M: rows in several groups, each row roughly a mix of its group's directions:
M (109 x 14):
[[-22  36  23   0  27 -56   4 -45  18   6  -1 -36  -9 -19]
 [-28  -6  34 -13  19 -11  51 -28  42  13  17  21  16  37]
 [ 17 -14  30 -36  -8  50 -48   6 -15  24 -28   2  -2  34]
 [ 53  13  53 -53  -4 -18 -12  -2  25  -5 -10   3  22   3]
 [-29   5   1  13 -16  48 -21 -35   1 -26  14  63   5  14]
 [-19  -2 -37  13   1   0  16   6 -70  24 -23 -34 -17 -26]
 [ 10  -9 -27 -12   6 -18  29  73  18  17   4 -10  45   0]
 [ 11 -21  31   5   5  42  14   0  65 -17  39  21   0  16]
 [ 25  38  23  14  13  -1 -72   4  39   1  16   0  -7  18]
 [-24  11 -28  50 -34   4 -10 -34 -36 -37  24  24  -9  -9]
 [-43 -49 -35  39 -16   8 -11   3  35 -32  11  -6 -22   6]
 [ 33  20 -16 -25  22 -33  27  34 -41  28 -32 -14   5 -29]
 [-16  32  -6 -15   4  -2  20 -16 -77  32 -22  -6  17 -19]
 [ 21 -50 -24  -3  -9 -18   6  62  35  -5  -3 -35   4   2]
 [ 23  35 -34  37  -7  20   1  10 -56 -12  16  25 -11 -34]
 [  4 -22  18  -4 -26  17 -53 -34  29 -44  -9  28 -23  18]
 [ 13  19  19   0  20 -32 -32  -3  64  -6   3  32  -5  42]
 [ -8 -55  29  12 -25   0  11 -39  24 -19   9 -26 -39  29]
 [  1 -68 -10 -14 -37  -4  49  12  -5 -22  -7 -27   5 -11]
 [ 23  29  41 -13   4  -9 -48 -54   6 -17 -16   8 -32  -4]
 [ 40  30  -4 -14  12 -19 -23  19 -51  27 -34 -31 -16 -23]
 [  3  24  30 -39 -18  -1 -17  -4 -50  32 -12 -26  47  11]
 [ 48  -6  17 -53  16 -27 -24  22  23   7 -47  -4  -8   0]
 [-53 -33  14   5   2  11  31 -36  47 -12  16  20   1  28]
 [-51  -6 -27  14  -4  20  54   0 -26   4  20 -15  28 -37]
 [-26 -59 -26   4 -40 -44  11  -3   8 -34 -13 -19  -1   9]
 [-24  20  21  -4 -11  46   4 -45  -1 -22  24  54  26  -6]
 [-34   4 -15  13 -10 -16 -35 -34  39 -52   1  42   0  -8]
 [ -2 -13 -40  46   4 -30 -13 -10  15 -35  -6   4 -60 -15]
 [ -5 -32  -8  18 -10  35  58   9 -24   2  24 -42 -10 -34]
 [ 36   9  23  -3  21 -26 -36  22  24  33  -9 -10 -19  58]
 [ 46   8 -12  -9  38 -42  32  47  26  17 -13  -7 -13 -12]
 [  1  17  26   2   7  14 -11 -13  58 -18  33  54  18  28]
 [-18 -11  21 -22  15 -25  55 -26  56 -19  10  22  16  -6]
 [  6  23 -25 -24   0 -18  20  37 -56  28 -22   8  43 -11]
 [  2  -2 -45  32 -19 -28  -5   9 -26 -31   1 -34 -17 -54]
 [-17 -24  28 -38 -36 -19   0 -25 -37  11 -24 -47  23  12]
 [ 29  27  14 -10  62  25   8  25  41  30  -1  18 -20  -7]
 [-15   4   7 -11 -18 -53 -52 -28 -20   5 -32 -39  -6  17]
 [-17  49  30   3  16   4 -17 -52   8  -1  12  52   6  21]
 [  2  -7  28  13 -13  32 -25 -40  15 -16  14  49 -25  46]
 [ 12   4  -4   2  18 -23  51  22 -38  48  -1 -50  -3  -3]
 [ -4 -22 -14 -17  46 -15  31  33  64  14 -17  15 -10   7]
 [ 15 -50  23 -10  -1  60  -9  21  18  20  -1 -21 -23  34]
 [ 36  62   4 -21  31 -14 -10  14 -28  25 -14  -7  10 -40]
 [ 24  22   3   1  42  37  13  37  47  11  26  38   8  -1]
 [ 19  20  23 -34   1 -23 -29  -3 -44  33 -36 -47   1  -1]
 [-42  18 -18  39  15 -21  23 -19  37 -13  32  44   3  17]
 [ 53 -17  -3 -42 -16  -4 -24  55   1  -1 -28   8  25   8]
 [-12  20   9  29  29   0  55   4  22  28  44  19  11  36]
 [ 32   4 -17  -1  20 -39  -1  43 -15  27 -23 -55 -19 -19]
 [-51 -28 -26  23 -30 -28  15 -44 -27 -28  -9   0 -15   0]
 [ 29  -8 -15 -27 -11   6 -26  27 -53   8 -44 -32 -10 -31]
 [ -1  14  35 -19  -7 -12 -46 -43  45 -34  -4  32   2  12]
 [-28 -22  -9 -26   4 -41 -41 -22  21 -12 -55  12 -18  19]
 [ -1   7  -5  10  41 -37   8  15  56  18   1  31 -15  47]
 [ 22  -3  16   1   5 -17 -21  15  40  11   3  38  -2  74]
 [ 34 -12  -3  -1  17 -35  12  60  41  24   6 -14   9  35]
 [  2 -56 -32  29 -35 -17  14   6  15 -48   6  -9 -29 -12]
 [ 39  -5   6 -31  -4  -7 -48  23 -31  19 -46 -34 -16   1]
 [-22  50  14 -16  23 -13  44 -17 -13  20  15  -4  45 -33]
 [ 45  41  16 -14  23 -25 -42  -4  12  -6 -19 -23 -25 -39]
 [ -6 -41  -7 -13 -41  36  -8   0 -40  -5 -18  39   9  43]
 [  6  58 -34  33   9 -50 -27  10 -31   7   2  14   1  -1]
 [ 44  24 -12   7   4 -64 -40  19  17 -18 -13 -16 -17 -16]
 [-35 -17 -31   8 -28  42 -21 -10 -59 -13 -15  -4  -2 -28]
 [ 39  11  28 -25   7  16  57  29  -1  22  26  -8  39 -12]
 [  3 -57 -12   9  -6   4  35  20  61 -31  15   8 -15   1]
 [-17   5  33  11  31  10 -25 -46  53  -2   5  -1 -44  16]
 [ 76  -8  29 -18  -2   6  -6  15 -11   4 -12 -37 -33 -15]
 [ 26  40  -4   3  13 -11  -1   7  43 -35  23  54  18 -28]
 [-22   4   9   8  15  52  42  -8  26  -1  37  49  21   4]
 [-42  29 -35  12   4  11 -32 -28 -36 -18 -17   7  -6 -51]
 [ 63  48   9 -25  21 -21 -19  31   5   9 -11  25  15 -11]
 [ 11  15 -10  -1  17 -33 -49  27  67 -15  -3  22   8  11]
 [-42 -43 -19   6   0 -16  28   4  59 -22   7  27   9  22]
 [  6  23  19   3  -1   5  14   1 -63  54   8 -35  13  27]
 [-20 -51  -6  -3  -4  -8  25   3 -25  28 -25 -61 -27  11]
 [-16  32   4  17 -12   5 -41 -13 -61  36   0  -8   7  40]
 [-22 -46 -21  30 -14   9 -20   6  57 -40  15   3 -20  11]
 [-42  42 -34  31  31 -19  -9 -19   1   3  -2  53  -9   7]
 [-25 -22   3  10  18  -8  -7  -6  83 -18  13  20 -12  27]
 [-42  15 -49  56 -14 -13 -12 -16 -14 -31  20  13  -6 -19]
 [ 39  25  45 -23   2   3 -59   8  11  21  -1 -36   7  15]
 [-21 -44 -20  31 -26  22  42 -12  15 -43  27  21 -13 -10]
 [  1 -22 -58  25 -16 -14  42  26 -33 -24  -6  16 -10 -30]
 [-12 -57   1  -5 -16  48 -44   4  10  -5 -22 -13 -32  23]
 [-12 -60  -8  -6 -55 -20  14  12  11 -35   5 -21  28  12]
 [-16 -45 -16  12  21  -1  39   4  63 -20   3  16 -31   1]
 [  8 -34 -30 -20 -10 -19  25  67   1  13 -11 -26  35  -1]
 [ 17 -42  12 -28   4   1  53   8  45 -23  -3 -16  -4 -40]
 [-10  -3   3 -30   1 -69   2  -6 -15  20 -39 -47   9   3]
 [-42 -55 -10  21 -13  35  10 -16  39 -32  16   0 -21   0]
 [-14  19  -4  37  18  24 -11  -8  51 -21  39  50  -7  12]
 [  5  46 -32  22  -5 -31 -56  -3  -7 -33  -4  32   2 -20]
 [-19  40 -49  39   1 -22 -23  11 -11 -15  13  50  15   2]
 [ -9  -2 -15  40  -9   2 -59  -5  42 -33  18  22 -24  23]
 [ 62  -6  -1 -28  18  -3  22  52  -2  17 -18 -25  -7 -30]
 [-25 -44 -43  33 -22 -31  14  -1  25 -45   2  10 -23  -1]
 [-10 -35 -34  34  -8  42  22  45  13   0  29  28   6  25]
 [-33  -6   3   4   9  -4  70 -11 -36  42  12 -24  12  13]
 [ 54   8   9  -7   4   8 -10  12 -58  33 -26 -16 -38   9]
 [-22 -15   2  -8  -9   1 -30  -7 -52  40 -35 -34 -14  40]
 [-38 -30 -23  24 -14  -4  -8 -25  46 -54   8  16 -16 -18]
 [-12 -45  24  13 -52  18  -5 -32  16 -41  30 -18   1  12]
 [ 12  59  -6  33  19  -7 -65  -5   5  -1  12  20 -16   5]
 [ 12 -20 -29  32  18 -28   4  38   0  26  -6 -50 -45  10]
 [ 36  36  14 -18  36   5  17  33 -10  52  -5  24  14  31]
 [-24 -12 -23  11  -8  24  48   2 -56  13   5 -34   4 -39]]
one row of each group, then the others: which group is each in?
[-18 -51 -40  29 -21 -25  17   5  33 -45   3   7 -22  -1] -> S
[ 24 -54  -2 -15 -34   6  -3   8 -42  -1 -34 -39 -29   4] -> J
[ 29 -13  38 -42  12 -14 -33   6  28  24 -31 -10 -13  45] -> U

[  8  44   7 -14  21 -47 -31 -12  33  -8 -12  49  12  21] -> U
[ 33  67   9 -13  29   5 -11   4 -38  31  -8  28  10  -9] -> J
[ 27  18  15 -41   9 -10 -18  50  13  32  -6  -5  53  18] -> S
[-21 -23  27   7  -6  11  75 -22   2  13  37 -21  12  13] -> J
[ 19  39 -13   3   8 -52 -53   1  26 -27 -14  32  -3  -3] -> U
[ 13  -5  -4  29  13  -6  63  26 -18  34  30 -45  -7  -1] -> U
[-38 -64 -17   3   3  27  -6   8   9  13 -28 -10 -38  33] -> U
[ 12 -50 -14   5  -6 -26  -3  30  67 -28   0 -11 -19   8] -> S
[ 31  51  23  18  20  28 -40 -25 -24  11   9  -6 -36 -16] -> S
